(in the rows, 128 means zero)
One turn moves every row onto another: examples first, then more rows asked
K_780: [117  94 114 127 144 122 122 150 169 148  72 110  82 123 120 135 120 117
 146 125 105 148 124 114 113 105 111 154 113 123 114 119 134 151 116 145
 114 125 125 112 114 132 158 170 180 114 141 128 111 120 126 140 167 105
 122]
K_369: [141 132 107 128 149 118 140 116 120 117  97 103 166 121 135 129 136 131
 138 131 134 132 100 109 102 139 120 146  88 144 128 121  89 121 106 184
 168 173 110 105 121 132 147 156 121 127 136  97 134 136 138 127  92 104
 144]
K_198: [124 107  85 142 117 128 169 116 184 141  80 130 163 124 128 103 132 126
 120 127 122 117 128 110 108 129 137 137 141 133 131 125  98 154 164 158
 124 147 116 121 127 138  93 182 133 167 134 107 125 129 145  92 201 107
 140]
K_19: [115 105 105 151 127 125 115 108 139 137  94  93 170 127 133 132 108 131
 146 130 135 179 127 143 156 153 126 142  89 141 130 142 115 107 166 142
  88 141 118 106 121 103  92  71 116 124 128 134 124 117 131 120 136 113
 150]
K_958: [ 87 115 127 182 135 119 119 106 155 140 102  92 148 130 150 126 114 130
 155 126 134 147 130 139 146 158 121 121 108 130 129 127 104 129 145 159
 102 143 114 119 113 111  63  84 123 132 103 161 123 110 137 126 137 132
 144]
K_773: [ 98  89 114 135 135 117 116  99 157 108 131 122 131 127 137  95 101 162
 123 133 107 130 128 109 100 126 108 114 127 150 149 130 117  78 153 118
 116  93 141 130 131 140 122 105 123 105 144 118 117 109 148  93 154 126
 118]
K_121: [ 90 119 125 168 144 127 117  97 157 162 101  88 160 141 125 117 126 130
 133 135 135 161 120 146 158 136 107 131  93 140 147 156 111 103 131 155
 103 167 121 106 127 114  85  71 122 125 120 153 109 114 129 132 165 117
 142]
K_827: [108  81 112 140 129 134 122  94 165 149 148 113 151 115 123 110 109 140
 131 126  97 149 128 127 108 112 117 124 135 141 137 131  94  73 148 112
 123 128 127 121 135 146 129 116 124  83 147 120 114 113 134 107 141 120
  96]
K_672: [126  95 139 138 139 126 122  93 152 141 140 105 137 129 136 125 107 133
 139 131 125 149 121 127 125 100 125 135 138 139 123 131  74  69 165 142
 115 145 134 111 122 157 124  98 115 105 145 109 124 119 137 114  99 108
 111]
K_95: [101 120 111 143 162 117 147 126 131 113  89 109 139 118 149 120 142 145
 144 112 134 116 122 122  92 151 129 120  89 142 146 130  98 153  91 169
 183 137 105 153 118 117 148 157 134 106 124 101 132 132 154 107 116 122
 155]
K_898: [142 115  80 137 114 137 168 118 177 143  78 120 159 118 124 117 133 127
 120 125 137 136 131 115 127 121 146 153 135 137 136 128  90 142 179 153
 130 162 116 117 126 143  99 173 123 157 157  96 135 136 143  90 181  84
 149]
K_933: [144 111 115 115 129 122 114 144 154 134  69 106  88 120 116 146 114 118
 142 127 106 153 116 100 122 108 112 166 104 126 107 114 122 133 132 160
 112 135 128  86 116 131 147 160 173 127 157 114 110 123 119 147 142  93
 133]
K_489: [ 97 115 151 144 157 123 117  78 149 137 136 107 109 152 135 113 115 149
 124 126 137 126 124 119 124  97 110 126 128 138 153 132  80  82 143 155
 119 149 152 130 119 171 112  86 125 111 144 116 111 105 146 117 128 100
 120]
K_304: [125 109  89 127 155 125 147 113 130 140 108 113 184 123 123 120 142 126
 136 126 114 139 107 124  90 140 116 140  92 139 133 128 107 138  85 162
 163 170 109 117 125 130 164 173 135 107 126 103 122 130 136 132 128 108
 119]
K_971: [127 135 129 127 132 127 108 139 165 141  66  95  68 120 110 138 129 127
 126 127 115 142 113  96 132 101 104 157  97 131 130 130 112 119 117 166
 137 151 124  92 126 128 132 151 173 125 170 121 106 123 118 145 156  91
 146]
K_823: [111 102 134 134 154 111 118 161 178 134  57 106  59 124 130 125 120 127
 143 134 121 134 120 109 121 102 111 145 111 133 119 130 139 134 121 154
 129 109 118 117 117 122 157 153 166 124 144 127 123 132 136 120 166 115
 146]
K_4: [112 125 145 140 138 123 113 153 173 136  60  96  50 111 127 142 127 127
 140 118 116 132 124 104 128 108 117 137 111 130 123 131 104 135 117 167
 147 126 111 115 121 113 128 150 176 121 155 126 113 128 126 130 146 114
 155]
K_700: [105 111 108 135 136 117 168 111 178 138  71 136 152 141 135 106 137 128
 112 126 136 110 123 116 113 120 134 126 135 138 130 147  93 155 159 179
 122 135 122 127 125 131 100 160 137 183 126 105 115 132 150  90 204 117
 157]
K_528: [129 123 102 131 127 142 166 110 173 156  72 115 148 131 121 124 142 129
 110 114 148 135 133 129 138 109 151 147 127 139 144 154  76 143 173 167
 136 170 113 128 128 137 103 147 132 154 161  82 122 134 141  91 181  80
 164]
K_511: [115 144 115 143 169 118 139 115 134 122  90  98 138 131 134 111 150 148
 125 127 146 116 106 111 107 133 110 136  83 148 164 137  99 123  81 182
 187 175 115 129 125 137 144 148 122 115 140 104 130 134 149 121 125 101
 155]
K_42: [ 96 101  91 171 128 136 122 107 155 153 105  92 165 124 131 122 116 135
 149 118 121 172 142 149 144 158 121 135  97 130 154 129 130 136 143 120
  99 153 118 129 117 117  82  95 128  96 124 150 122 103 135 125 165 109
 129]
K_162: [ 97 109 105 175 146 114 120 114 158 131  92  93 150 138 145  99 109 144
 148 144 144 153 128 130 146 154 107 136 100 139 151 123 150 116 151 141
  93 137 126 120 112 126  85  86 106 129 115 161 137 113 150 116 165 113
 143]
K_853: [108 121 120 129 135 131 166 108 169 145  68 126 142 141 130 126 143 127
 111 115 146 119 130 129 129 112 149 131 127 140 132 161  68 154 165 184
 131 146 118 136 126 126 103 140 141 171 141  85 112 131 144  89 183 105
 170]
K_275: [116 103  93 125 172 108 147 130 132 112  86 117 167 132 140 106 134 139
 136 136 130 131 107 120  89 143 115 135  85 149 138 137 132 132  99 158
 157 128 112 128 120 124 181 160 121 118 122  98 136 139 156 107 136 119
 143]
K_193: [ 83 107 137 145 139 120 114  85 144 111 136 117 108 138 148 113 109 160
 131 113 116 114 136 112 104 127 117 109 129 136 152 122  85 107 146 144
 120 109 145 149 119 146  94  99 139 104 136 118 108  97 150 107 131 122
 126]

K_4 -> K_933
K_511 -> K_304
Now these:
K_700 -> K_528
K_121 -> K_42
K_827 -> K_193

One turn moves every row onto another: examples first, then more rows asked
K_552: [118 117 127 153 125  92 113 141  99  88 134 161 146]
K_537: [112 146 121 143 152 131 115 153 142 128 150 158  90]
K_587: [137 166  90 151 124 100 123 141 122 122 132 122  85]
K_667: [157 129 102 182 114 121 132 106 103 117 105 147 136]
K_383: [130 129  86 137 150 130 136 129 139 120 120 158  77]
K_11: [114 105 107 128 110 122 142 133  86  91 124 175 123]
K_784: [134 119 147 163 100 149 130 132 102  98 116 171 127]
K_148: [118 146 118 135 145 114 119 166 146 129 156 153  99]
K_902: [119 137  89 122 135 132 154 109  94 138 120 168 110]
K_730: [145 114 140 130 136 135 118  98 123 144 129 161  87]
K_472: [155 118 133 169  95 142 137 122  93  84 134 146 119]
K_258: [132 135  92 144 146 132 137 119 130 116 130 147  63]
K_981: [145  98 126 138 120 147 159 135 125 121 134 162 143]
K_256: [117 131 131 137 160  90 133 127 120 137 152 165 134]
K_432: [133 122  97 141 112 118 129 131  90  79 127 125 143]
K_997: [126 167 112 148 128 105 121 141 129 126 133 113  83]
K_219: [152 151 121 134 109 139 109 102 103 144 126 124  94]
K_238: [149 139 148 141 133 132  94 122 121 142 164 137 113]
K_72: [142 160  91 143 139 113 130 120  96 123 158 114 133]
K_621: [144 120 161 164 100 121 132 132 110  94 126 141 132]
K_794: [146 137 135 162  92 102 136 145  94 129 159 162 133]

K_794 -> K_981
K_238 -> K_730
Now these:
K_383 -> K_587
K_537 -> K_258
K_552 -> K_11
K_784 -> K_472
K_72 -> K_256

One turn moves every row onto another: examples first, then more rows asked
K_804: [115 106 139 106  99 139 152  94 118 141 105 143 169 111 131 139]
K_856: [105 141 116 124 100 138 144 101 124 144 156 155 155 109 163 101]
K_367: [ 92 128 146 123 110 132 114 120 125 137 133 134 118 172 148  94]
K_603: [107 133 139 112 125 124 149 127 135 121 163  88 137 121 116 127]
K_693: [155 139  99 121 103 118 140 100 127 112 101 126 158 107 143 158]
K_647: [147 121 102 121 118 113 110 105 116 124 102 123 124 183 125 139]
K_483: [122 107 120 109 108 137 129  80 129 131 116 158 181 118 120 130]
K_978: [108 140 137 135 103 137 158 105 142 140 139 140 139  94 167 123]
K_380: [164 138 104 114 120 149 158 106 119 141 105 148 130 161 128 144]
K_300: [121 133 144 122 134 120 154 120 135 121 158  87 130 158 108 135]
K_699: [155 132 112 119 128 153 152 112 127 143 110 155 144 176 128 141]
K_623: [144 131 122 120 106 120 105 100 103 120 108 119 139 186 122 144]
K_934: [110 144 130 122 110 159 148 106 145 139 144 162 153 106 153 110]
K_484: [ 93 132 122 134 107 116  94 101 152 113 140 133 147 113 154 110]
K_454: [109 128 141 119 130 115 142 122 137 119 159  82 133 140 110 133]
K_480: [ 86 128 136 132  99 109 103  97 142 112 136 130 138 121 153  98]
K_175: [ 87 132 110 127  98 118  93  97 124 130 152 132 138 121 152 109]
K_986: [142 143 113 126 122 140 169 103 129 127  98 155 146 172 136 154]
K_25: [ 91 116 143 142 100 103 105  87 135 126 141 120 139 121 153 118]
K_204: [118 112 130 108 101 138 147  77 126 128 111 157 167 109 122 127]
K_530: [ 98 132 159 134 107 139 122 107 117 148 147 133 116 171 148 109]
K_196: [163 143  87 132 118 128 141  93 144 118 120 147 159 120 143 147]
K_267: [138 164 122 148 109 120 111 111 127 118 143 115 108 167 159 126]
K_595: [115 110 117 117 101 123 151  82 116 135 124 160 185 125 141 120]
K_298: [ 83 138 126 117 109 145 100 115 118 142 139 138 114 162 139 119]
K_893: [112 164 107 135 118 135 110 119 137 120 125 129 100 169 148 144]
K_980: [139 119 104 131 125 110  99 105 133 119 107 127 139 182 130 144]
K_156: [162 154 118 113 109 154 159 119 110 133 108 138 138 158 138 148]
K_259: [142 141 131 109 123 126 169 114 122 115 158  97 161 133 105 130]
K_932: [140 139 134 126 133 114 158 113 132 113 157  88 138 156 108 139]
K_983: [126 157 113 142 127 134 116 131 150 126 135 132 110 169 161 123]
K_161: [ 85 121 146 120 116 142 103 119 133 140 130 141 134 169 139 107]
K_855: [132 152 109 138 119 120 115 125 135 122 129 120 102 174 159 116]
K_785: [144 136  96 134 110 112 162  86 135 113 111 150 171 129 150 145]
K_584: [129 136 129 107 118 121 157 117 125 113 158  93 164 116 109 128]
K_665: [124 134 109 127 120 120 117 100 129 112  95 132 129 183 124 161]
K_920: [112 130 139 104 120 126 153 123 126 122 161  92 155 118 109 124]
K_908: [144 134 133 115 128 117 160 109 124 112 153  94 154 151 100 136]
K_228: [157 136  93 123 110 126 148  83 136 115 108 143 151 108 133 148]
K_875: [104 145 137 125 101 144 151  98 144 128 140 154 143  97 156 103]

K_483 -> K_161
K_908 -> K_920
Now these:
K_875 -> K_855
K_856 -> K_893
K_804 -> K_530

